In the rows, zero is written as 128.
T: a few groups of rows, each row roughly a mix of its group's hidden directions; some rows fit no group:
T (114 x 14):
[[154 146 109  97 146 151 153 107 119  82 129 180 158 114]
 [110  90 148 150 183 124 121 111 165 129 167 112  95 128]
 [164 128  60 107 109 158 118 101 109 135 138 128  91 125]
 [133 166 126  90 117 113 144 126 110  78  99  81 124 158]
 [138 162 116 128 136 202 122 140 153 108 168 123 112 113]
 [147 125  77 148 124 117  91 157  92 160 156 159 105 132]
 [ 99 118 168 153 164 124 119 144 147 123 104 159 179  97]
 [144 156 133 132 122  88 144 156 119 133  93 178 176 108]
 [173 125 141 133 185 177 120 111 103 110 119 105 146 117]
 [ 98  90 130 120 103 159 102 113 149 120 180  96 108 156]
 [121 162  75  91 100  97 128 131 107 169 109 124 124 154]
 [114  79 156 136 174 103 117 124 173 125 133 118  91 149]
 [143 132  95  95 127 151 135  98  89  86 102 169 156 123]
 [ 95 145 156 131 100  74 121 125 128 138 165 155 104 168]
 [ 86  81 129 141 123 120  98 134 161  99 149  80 108 121]
 [132 130 149  87 124 139 163 102 117  95  93 101 107 178]
 [113 101 126 174 102  85 136 156 107 170 133 163 112 141]
 [110 179 108 121 132 138 105 135  87 120 114 150 180  93]
 [121 101 182 113 134 119 140 106 157 118  90  83 147 157]
 [ 91 130 131 126 116 107 163 167 187 152  97 150 127 119]
 [ 97 144 111 119  81  90 150 163 170 154 125 145 104 131]
 [136 144 118  86 133 132 143  79 114  92  92 152 168 105]
 [127 165 140 131 153  98 144 156 117 149  98 184 166 119]
 [147 170 118 106 136 110 139  95 138 130 129 172 167  79]
 [ 93 168 118 112 132 154 123  96 162 129 137 111 110  68]
 [145 150  83 134 118 141 141 160  72  97 148 165 133 118]
 [136 127 117 168 122 129 116 193 114 145 172 116  95 148]
 [ 97 141  85 137 128 101 138 162 180 152 117 158 134  99]
 [118 114 153 167 122 118 127 182 139 149 154  85  97 155]
 [123 127 124 128  81  90 113 156 130  99 103 144 184 100]
 [119 105 134 166 105 149  94 158 131 165 139  94  93 163]
 [126 179 115 123 151 122 123 136  92 126  80 143 170  92]
 [159  68 154 121 126 102 111 100 174 106 137 131 118 151]
 [103 110 154 156 125 119 115 158 150 156 140  69  90 147]
 [183 106 148 135 157 190 122 108 102 138 139 113 120 124]
 [147 145  93  83 101 142 124  96  92  89 105 111 106 145]
 [167 111  93 127 164 183 135 123 123 122 105  95 145  98]
 [138 184 117 123 159 131 132 125  89 136  93 153 167  96]
 [126 135 142 110 115 112 166  87 121 107  89 168 176 109]
 [113 120 140 151 153 123 124 167 166 148 175 101  79 132]
 [ 95 144 141 140 111  70 115 122 127 141 177 151 110 164]
 [109 128 159 152 184 127 126 143 156 126 103 160 170 100]
 [180 121 143 129 151 169 115  96  86 124 156 102 111 147]
 [120 156  92 105 140 102 149 107 109 110 132 176 138  75]
 [ 95 139  93 129  91  91 147 174 171 143 117 123 133 106]
 [107  77 102  89 154 107 150 176 124 155 115 132 144 123]
 [121 118 145 173 133 122 104 161 148 168 157 159 148  84]
 [119 133 172 110 152 107 127 118 177 132 121  62 129 124]
 [165 121  88 126 160 176 132 131 125 117  99  96 150  90]
 [135 147 151 153 180 136 130 168 164 138 109 142 160  90]
 [168 126 106 118 151 182 144 143 135 121  86  96 141  94]
 [116 112 201 159 160 132 134 152 146 136 121 134 165 115]
 [142 103 132 147 115 157 150 103 144 143 203 116 103 136]
 [161 134  96  96 143 160 143 104 103  92 102  80 122 141]
 [150 123  90 113 134 138 145 139  75  80 127 174 142 139]
 [122 141 132 120  97 105 108 154 126 122 141 198 176 134]
 [119 143 179 112 142 137 138 107 186 123 119  77 141 119]
 [ 93 135 153 135 175 113 140 141 158 107  85 149 172 116]
 [101 110 148 157 123 102 128 174 127 142 139  70  94 149]
 [130 145 185 152 196 128 130 141 149 132 126 148 149 128]
 [ 81  90 153 126 153 142 106 120 164 135 173 114 115 159]
 [130 113 110  91 139 134 153  94  97  76  95 162 153 131]
 [119  80 161 112 165 107 103 116 171 121 115 125 108 167]
 [134 129 122 178 149 121 173 145 133 151 169 125  81 105]
 [132 127  91 136 113 134 153 153  66  93 131 175 133 131]
 [165 149 144 100 177 155 139  84 114 155 111 147 128 155]
 [151 111 157 112 135 180 139 128 114 100  73 106 153 107]
 [133 175 123 129 144 102 142 158 102 139  78 167 156 108]
 [129 131  72 149 118 133 108 164  79 134 157 150  96 123]
 [ 97 147 128 141 126  74 106 112 127 139 177 166 111 158]
 [153 106 143 150  92  88 146 144 155 124 159 172 162 115]
 [117  81 160 136 147 103 111 128 175 126 170 160 123 152]
 [128  82 124 127 121 141  93  99 151  99 170 100  85 141]
 [118 140  73 146 150 109 141 156 179 167 141 143 122 108]
 [145  78 169 127 145  95 141 122 178 138 128 143 118 164]
 [145 124 149 161 125 120 100 172 149 171 157  89 110 156]
 [144 106 102 132 152 162 141 139 126 110  96  77 168  91]
 [188 140 126 131 172 168 114 109  96 120 149  99 119 132]
 [135 133 123 121 171 168 139  93 116 143 117  78  81 138]
 [136  78 133 113 117 142 106 100 154 110 144  92  82 163]
 [108 145 168 156  93 140 117 116 171 177 121  95 130 113]
 [ 86 127 135  99 119 104  80 162 134 113 102 165 139 161]
 [130 161 156 165  72 131 137 124 137 168 117 146 163 106]
 [162 130 190 137 157 156 103 111  85 106 138 118 141 134]
 [114 124 162 167 163 115 122 145 160 169 157 172 134 120]
 [142 165 106 139 123 139 173 156  96 157 109 122  75 135]
 [154 109 107 129 141  98 154 147  93 108 137 195 142 146]
 [111  85 132 128 140 153 100  97 153 113 174  90  94 141]
 [103 160 163 135 127 103 145 111 181 157 136 115 130  80]
 [122 137 158 102 165 105 122 124 169 123 131  58 123 121]
 [114  73 169 124 136 101 132 133 182 136 126 123 124 167]
 [140  97  90 133 122 137 135 145  73 104 126 180 123 158]
 [115 129 137 133 121 114 102 139 138 124 181 196 166 127]
 [109 154 121 109 118 103 113 159 110 115  57 133 164 118]
 [197 188 127 160 117 115 119 122 121 120 132 115 131 142]
 [138 156 113 135 154 151 169 125 102 151  93  83  86 121]
 [148 106 166 112 143 115 101  89 172 161 102 109 149 152]
 [117 108  73 100  79 129 138  97 124 138 129 142  86 149]
 [138 124 140 119 127  72 125 161 138 117  60 156 132 137]
 [ 92 109 139 166 108  89 117 149 149 167 171 152 136 119]
 [151 116  79 106  75 145 121 106 100 134 146 111  89 137]
 [166 167 131 124 165 112 150 122 104 141  80 161 153 110]
 [ 94  83 129 137 114 137 102 128 158 112 180 100  93 144]
 [166 112 138  91 156 119 101  95 133 111  81 136 102 163]
 [144 105  67 105 151 131 104 119  86 113 130 170 113 139]
 [122  85 137 116 102 154 134 107 152 129 135  64 102 159]
 [120 119 142 147 124 113 119 180 112 127 137  57 107 155]
 [ 79 131 105 136 106  85 142 165 173 143 115 144 143 107]
 [ 97 129  80 148 137  95 149 163 177 153 134 120 142 108]
 [136 164 153 133  95 160 166 108 137 111 114 159 176 105]
 [ 98  76 144 131 109 118 110 141 170 120 166 121  98 163]
 [112 160  89 117 121 104 153 165 183 150 109 147 109 117]
 [137 151 167 102 166 131 146 121 184 106 143  89 141 116]
 [124 119 130 105 158  74 158 154  96  81 121  97 132 136]]
which group is each row in? (one row of each group first):
[121 187 102 140 147 153 153 136  80 147 109 115 134  94]
C
[156 104 181 128 137 174 104  96  86 114 122 143 135 126]
P
[132 129 172 106 155 137 136 128 169 102 124  63 135 144]
B

[107  83 136 142 142 144 123 108 160 125 166  77  88 136]
C
[135 154 101 100 135 133  84 116  93  92  73 116 130 112]
C
[165 115  98 121 159 179 150 133 133 122  97  84 141 103]
P
[ 96 113 133 116  57 109 155 162 155 142 107 121 119 124]
P
[118  99 105 100 152 135 150 137  88  61 117 124 114 150]
B
[103 147 199 140 159 105 139 152 153 121 111 145 152 136]
P
[ 76 118 113 137  97  81 155 162 169 145 127 119 139 128]
P
[132  99 132 104 128 121 151  82 117 108  85 179 160 140]
B
[122  80 132 131 145  58 123 145 107 144 115 114 113 161]
B
[158 136 124  96 134 194 102 106 130  96 114  98 147 148]
B
[140 149  98 116 147 164 113 111  95 124 127 111  58 142]
C
